In the rows, 128 means zero.
M: 5 groups of rows, each row roughly a mix of its group's hidden directions:
M (158 x 15):
[[138 116 185 107 114 112 120 173 165 162 164 130 134 137 103]
 [157  93 118 159 103 100 134 193 128 154 122 137 134 157 152]
 [165 115 100 150 155 152 157 133 163 103 117  72 134 104 149]
 [ 94 168 145 116 160 139  98  87 142  82 101 152 116 145 139]
 [125 131  99 123 137 102 166 148 186  73  96 125 120 141 132]
 [119 123 106 138 141  69 114  98  80 156 106 141 101 140  96]
 [115 159  90 130 140 137 123  84 109  74  79 125 116 121 146]
 [155 132  77 164 136 109 167 114 122 112  71 102 121 125 127]
 [ 96 185 166 100 135 126 115  85 138 106 109 146 123 132  93]
 [122 164 121 130 156 140 136  89 158  78  76 145 103 136 129]
 [ 95 160 140 142 132 118  74 124 119 150 137 165 126 145  71]
 [141 108 124 121  95 119  77 163  82 166 160 123 120 108 109]
 [139 105  86 143 140 128 105 150 119  88 110 105 130 134 196]
 [115 165 136 110 134 128 130  60 103 129 103 143 102 111  84]
 [ 81 158 127  97 110 121 102 101 105 116 128 181 107 131  92]
 [158  73  85 146 118 101 131 170 107 137 123 127 114 136 168]
 [119 146  97 119 135 148 122  67  85  94  92 134 106 109 146]
 [110 158 164 119 131 147  96  85  85 161 154 118 145 110  99]
 [140  93 150 144 108 125 103 174 105 180 165 141 144 145 152]
 [108 132 130 142 120 155 120  88  73 179 152 162 132 121 105]
 [167  79 117 115 162 126 107 137 134 127 147  76 107  98 154]
 [171 132  90 150 113 116 179 125 127 114  71 107 112 117 125]
 [136 103 128 164 142 106 191 144 158 168 138 123 157 154 122]
 [159 135 184 117 123 100  82 170 139 131 117  93 131 141 149]
 [151  89  88 149 142 112 162 144 131 113 115  88 140 132 182]
 [ 87 178 164  97 133 132 108  76 116 111 117 151 127 133 108]
 [115 152 152  85 109 139  60 118 100 117 135 146  99 110 113]
 [164  88 104 132 120 116 175 159 141 115 113  96 133 126 178]
 [155  80 146 101 113  85 127 154 110 178 154 121 107 121 119]
 [112 146 149 106 129 172 163  82 138 143 160 127 138  95  88]
 [142 116  93 144 116 105 173 176 171  95 102 122 136 145 143]
 [135  83 125 120 116  85  87 174  99 151 147 138 114 147 155]
 [171 112 104 155 141 154 157 150 162 113 125  73 142 105 144]
 [111 150 129 127 114 184 116  80  74 140 146 132 143 100 128]
 [129 109  88 139 132 118 194 145 181 107 114 150 117 139 119]
 [139 115 161 124 119 139  81 130  76 178 166 111 139 113 135]
 [ 97 141 167 108 136 155  64 138 133 109 159 140 143 142 160]
 [120  91 139 112 157 123 123 167 191 113 171 121 134 138 151]
 [127 159 183 118 162 111 141  77 145 124  86 131 119 151 136]
 [160  89  85 167 134 138 166 159 140 127 130  95 145 122 161]
 [152  72  97 154 122 107 135 181 121 147 141 118 135 142 167]
 [134 111 101 135 126  98 174 166 182 101 104 148 115 154 132]
 [128 107 109 168 144  84 186 139 147 149 113 131 148 166 132]
 [ 89 133 161 119 139 156  75 139 135 139 186 146 151 136 125]
 [134 151 194 137 168 119 119 125 183 134 113 125 134 159 125]
 [ 91 159  91 141 143 126 124  81  97  87  91 135 135 141 149]
 [137  96 108 138  82 125 141 156  77 175 161 128 146 118 126]
 [143  75 130 115 174  68 137 125 145 148 133 118  97 140 130]
 [153  77  91 124 139 126 159 165 173 103 139 113 113 119 153]
 [ 94 147  99 125  83 135 122 129 101 133 135 187 116 126  81]
 [ 96 184 154 109 134 146 114  73 123 116 119 145 126 120  87]
 [125 127 169 125 122 110 120 189 179 139 159 117 158 148 119]
 [136 130 107 138 123 113 183 157 189  91  97 129 128 143 128]
 [123 141 108 123 147  99 151 137 185  70  87 125 115 145 127]
 [127 164 116 161  86 146 128 110  67 158 109 143 144 122 103]
 [160  80 108 121 123 107 179 153 138 121 121  99 129 128 178]
 [132 116 125  93 114  92 133 130 105  88  93 115 119 139 194]
 [160  87  93 142 130 109 176 151 136 118 111  93 133 129 174]
 [117 100 143  98 168 118 116 151 181 106 171  95 138 126 146]
 [131  86  63 169 167 126  99 130 108 131 139 128 113 130 144]
 [ 97 149  93 155  88 125 146 121  83 134 105 178 141 150 124]
 [119 152  84 143 144 125 124 116 136  63  77 118 124 136 154]
 [131 144  95 133 137 112 127 144 153  60  83 100 130 134 158]
 [108 153 106 117 135 148 118  63  80 102 100 142 109 113 138]
 [162 114 117 146 111 105 137 188 157 104  95 120 126 152 168]
 [ 86 133 169 132 157 142 112 122 143 129 161 135 172 162 170]
 [138 110 147 143 108 128  94 145  72 190 159 126 144 129 132]
 [151 122  71 126  97 129 154 121  89 124 117  96 116  82 102]
 [127 119 162 135 119 114 119 182 161 169 172 130 150 142  94]
 [104 150 156 113 170 127 120  98 170  88 101 156 113 156 145]
 [156 121  93 157 159 163 142 130 158  96 118  78 137 104 152]
 [107 143  91 132 135 149 114  69  70 109 107 140 115 115 140]
 [125 133  92 134 142 107 171 140 185  78  96 125 120 140 124]
 [ 87 152 162 101 115 111 100 104 105 147 140 179 117 146  96]
 [154  74 106 121 110  83 121 166  95 147 132 119 113 134 163]
 [ 82 156  97 102 107 132 118  98 106 100 123 174 107 122  94]
 [143  76 116 130 184  99  91 145 146 130 147 107 104 135 151]
 [120 140 109 117 135 111 158 138 184  68  89 141 112 144 134]
 [ 93 159 160 135 149  99 170 100 159 134 116 142 156 165 107]
 [ 95 135 160  93 104  90  97 126  93 145 133 175 116 155 123]
 [138  67  98 147 139 123 143 148 108 161 170 103 148 124 157]
 [115 139 143 119 182 141 113 110 175  77 115 117 128 142 166]
 [118 126 153 110 173 122 115 129 195  89 121 145 108 154 148]
 [142 108 105 123 104 119  60 188 110 117 138 127 108 123 139]
 [116 155 169 118 112 145  79 103  71 159 145 130 142 121 124]
 [133 123 123 149 129 174 166  96 113 175 163 125 146  99  96]
 [ 96 161 175  93 138 113 133  84 140 136 128 160 118 138  86]
 [107 167 121 110 155 108 118 105 159  63  89 116 118 134 124]
 [130 107  93 135 137 110 179 146 183 101 106 158 104 147 125]
 [160 135  84 154 128 122 173  97 107 122  77 105 114 108 116]
 [156 110 103 128 133 116 177 131 142  92  91  94 128 127 179]
 [142 149 175 105 120 124 188 112 166 144 123 116 132 116  87]
 [132 146 106 128 136  83 146  80 100 124  72 131  96 130 102]
 [159  90 108 133 123 110 158 166 144 107 113 100 134 137 189]
 [120 148 121 150 154 142 183 109 168  96 109  98 165 136 148]
 [126 127 106 124 144  86 169  74 105 148 105 131 105 121  85]
 [158  81  76 157 132 130 110 163 105 129 137 101 125 117 164]
 [163  77 125 120 101 125 175 175 144 146 151 115 132 121 153]
 [130 116 183 111 114 118 115 170 154 169 175 134 140 136 105]
 [129 123 127 136 196 154  88 116 174 105 146 101 121 117 130]
 [172 112 131 149 156 129 158 155 196 115 109 101 121 130 137]
 [143 107  77 145 120 135 116 148  98  95 108 107 132 125 191]
 [168  85  93 126 103 112 159 159 118 148 142  89 120  93 115]
 [113 175 107 161 137 178 151 102 150  90 103 124 153 124 124]
 [122 124 153 118 131 138  68 105  68 165 158 128 127 117 132]
 [168 113 108 155 151 155 155 145 169 111 124  73 140 106 141]
 [122 112 146 126 104 131  83 134  64 176 160 145 133 130 139]
 [118  84 144  87 150  99 134 158 182 120 168 131 116 136 136]
 [160  79  90 159 127 111 153 176 137 133 127 109 134 138 165]
 [169 134 102 133 107 114 175 104 106 129  72 120  99 107 111]
 [123 141 166 123 167 124 115 147 203 114 146 105 140 135 105]
 [165  95  86 157 124 115 173 158 135 121 108  94 137 127 162]
 [121 133 125 164 154 119 196 119 169 130 119 111 167 151 129]
 [ 96 136 157 107 107 105  94 124  96 162 147 179 118 146  98]
 [144 116 105 150 117 172 157 122 106 153 161  84 162  89 126]
 [119 155 150  81 111 145  63 118 107 104 129 139  98 105 118]
 [112 175 169  94 106 151 148  84 126 131 124 138 130 109  86]
 [158  77 106 136 119 101 149 176 130 127 126 108 133 140 182]
 [130 153 165 112 104 152  91 169 159  86 116 139 133 142 164]
 [153  85 142  80 108  92 175 137 133 127 118 124 105 127 165]
 [169  75  94 158 128 116 163 168 136 144 130 110 129 130 156]
 [123  97 147  97 166 113 109 155 189 103 158 118 116 137 147]
 [158  71 109 140 115 120 130 184 124 144 150 111 133 130 173]
 [147 123 162 137 175 127 139 140 189 121 134  81 150 138 150]
 [146  90  98 142 105 138 134 160  92 153 165  89 155 107 150]
 [130 133 112 134 161 109 171 121 193  96  97 132 109 140 105]
 [155 149  92 146 108 133 157  95  93 120  68 130 104 110 116]
 [130 165 103 155  99 142 163  93  93 131  80 153 123 123 102]
 [ 99 136 100 126 149  85 132 120 155  90  92 167 100 162 119]
 [ 91 158 167  90 111 111 114  97 104 143 132 173 116 139  98]
 [117 126 112 151 144 162 121  77  76 171 151 139 130 110 107]
 [156  81 101 136 106 109 108 182 101 135 136 111 128 130 172]
 [140 111  91 132 128 120 180 159 184  87 108 128 120 134 142]
 [127  94  73 153 124 102 113 153  91 118 113 138 125 150 177]
 [108 145 165 123  97 115  99 136  96 178 156 154 140 136  85]
 [169 126 101 137 106 100 183 127 126 124  72 119 102 119 115]
 [129 178 140 136 108 140  83 106  96 132  95 155 105 121  85]
 [ 94 126 178  96 129 144  94 144 150 139 185 153 141 139 125]
 [162 117  90 160 144 156 151 144 154 100 115  79 142 110 159]
 [113 176 117 151  93 143 135  96  76 144 104 150 139 122  93]
 [117 136 179  87 100 110 121 118 110 169 151 155 115 125  85]
 [166  72  92 159 126 116 162 166 132 150 131 114 129 131 156]
 [156  90 100 140 129 129 191 151 154 121 130  92 144 119 159]
 [162  77 120 119 103 101 179 174 144 140 133 118 123 131 152]
 [124 151 192 100 169 104 106  87 136 128 118  97 130 135 132]
 [115 155 170 112 141 110 176  96 169 139 117 142 127 139  83]
 [137 113 170 112 123 149 103 118  95 183 179 117 135 104 117]
 [151  75 103 157 122 123 139 181 127 154 158 111 147 134 159]
 [135 132 107 137 137 123 193 138 194  99 110 118 131 129 109]
 [136 122 162  96 138  81 116 162 181 104 111 135 102 154 132]
 [153 113 114 140 131  92 155 180 182 102 104 103 130 144 140]
 [104 139 166  97 112 105  91 103  71 161 142 149 124 134 115]
 [131 136 165 137 130 118 146 172 193 142 151 113 157 141  98]
 [139 123 118 107 129  86 193  89 129 133  97 128  99 119  97]
 [147  95 146 141 116 122 128 190 156 166 174 117 149 135 120]
 [125 125  51 154 100 163 151 145 125  97 121 144 126 112 124]
 [ 98 174 151 117 136 146  84  81 106 131 127 153 116 123  87]
 [110 151  80 135  98 140 166 125 142 109 115 164 117 118  73]]
the four rows of each list that fit no group, in list order (the others fit one group, some only roughly):
- Z_878: [120 116 101 134 147 102 167 153 185  84 107 129 131 155 152]
- Z_417: [109 155 107 124 129 116 153 139 188  81 100 154 114 142  97]
- Z_272: [148 106 142 126 111 178 137 119 101 177 175 116 136  90 119]
- Z_742: [115 141 144 101 104 141  50 142 101 130 155 143 112 111 108]
- Z_521: [131 138  89 113 136 104 134 114 131  64  75 109 105 125 151]
- Z_822: [125 123 144 105 134 163  98  95  88 153 175  99 136  87 124]
- Z_582: [147 105 142 140 102 157 163 138 117 189 172 128 147 108 107]
- Z_884: [156  88 114 153 140  98 199 126 138 163 117 124 127 141 137]
- Z_828: [114 131  94 126 134  86 123 148 150  73  84 145 110 158 151]
- Z_909: [151 100 153 124 116 156 146 139 122 180 183 105 146  98 116]
- Z_730: [117 171 128 126  81 163  96 122  88 130 124 159 122 109  89]
  Z_878; Z_417; Z_521; Z_730
- Z_613: [ 85 173 154 116 150 129  91  88 127 127 133 152 123 135  80]
- Z_944: [122 132 119 105 148 117 164  51 100 135 113 122 106 105 105]
- Z_939: [134 133  84 156 139 112 167 148 168  83  90 107 138 141 140]
- Z_767: [107 125 126 123  92 110 157 143 129 163 147 185 121 142  75]
- Z_84: [168  95 128 147 159 144 173 140 178 136 140  88 135 115 140]
- Z_318: [103 175 176  94 111 140  87 102 107 133 139 138 130 116  94]
- Z_6: [161  92 115 148 153 135 141 160 161 121 140  73 147 119 167]
- Z_292: [ 97 153  81 159 135 141 135 102 112  85  91 150 138 149 156]
- Z_744: [102 122 161 115 175 149  73 118 140 124 173 116 144 133 155]
- Z_171: [160 100 104 150 134 120 185 162 186 118 114 124 123 135 133]
- Z_912: [106 158 160 113 167 127 115  72 129  96  96 134 125 148 160]
- Z_325: [ 91 163 137 116 147 125 115  82 134 122 120 174 103 136  77]
- Z_153: [127 127 137 148 121 163 114 189 178 112 156 124 163 140 150]
  Z_84; Z_318; Z_744; Z_325
- Z_330: [ 90 163 162  89 132 154 106  76 113 125 146 147 125 113 104]
- Z_600: [126  97 121 156 118 100  95 185 122 168 155 157 129 157 120]
- Z_659: [137  85  81 145 128 101 142 117  75 144 112 144 109 140 167]
- Z_906: [139 119 159 115 100 127  97 121  67 185 148 141 118 117 117]
- Z_289: [ 96 183 145 115 121 155 148  72 125 112 110 153 133 123  96]
- Z_351: [ 94 186 153 106 123 154 133  73 121 107 116 144 134 119 103]
- Z_340: [124 131 164 128 126 150  72 127  87 166 170 109 153 116 135]
- Z_563: [124 127 129 139 117 167 121 101  74 177 166 119 151 100 113]
- Z_250: [128 141 182 101 170 102 106 102 160 109 101 133 102 150 146]
- Z_571: [149 106 122 132 169 139 122 124 143  97 125  74 138 121 190]
- Z_245: [114 135 172 106  97 154  96 175 140 123 168 125 162 132 153]
- Z_258: [114 142 120 126 165 119  94 130 153  67 105  99 137 144 172]
  Z_906; Z_340; Z_245; Z_258
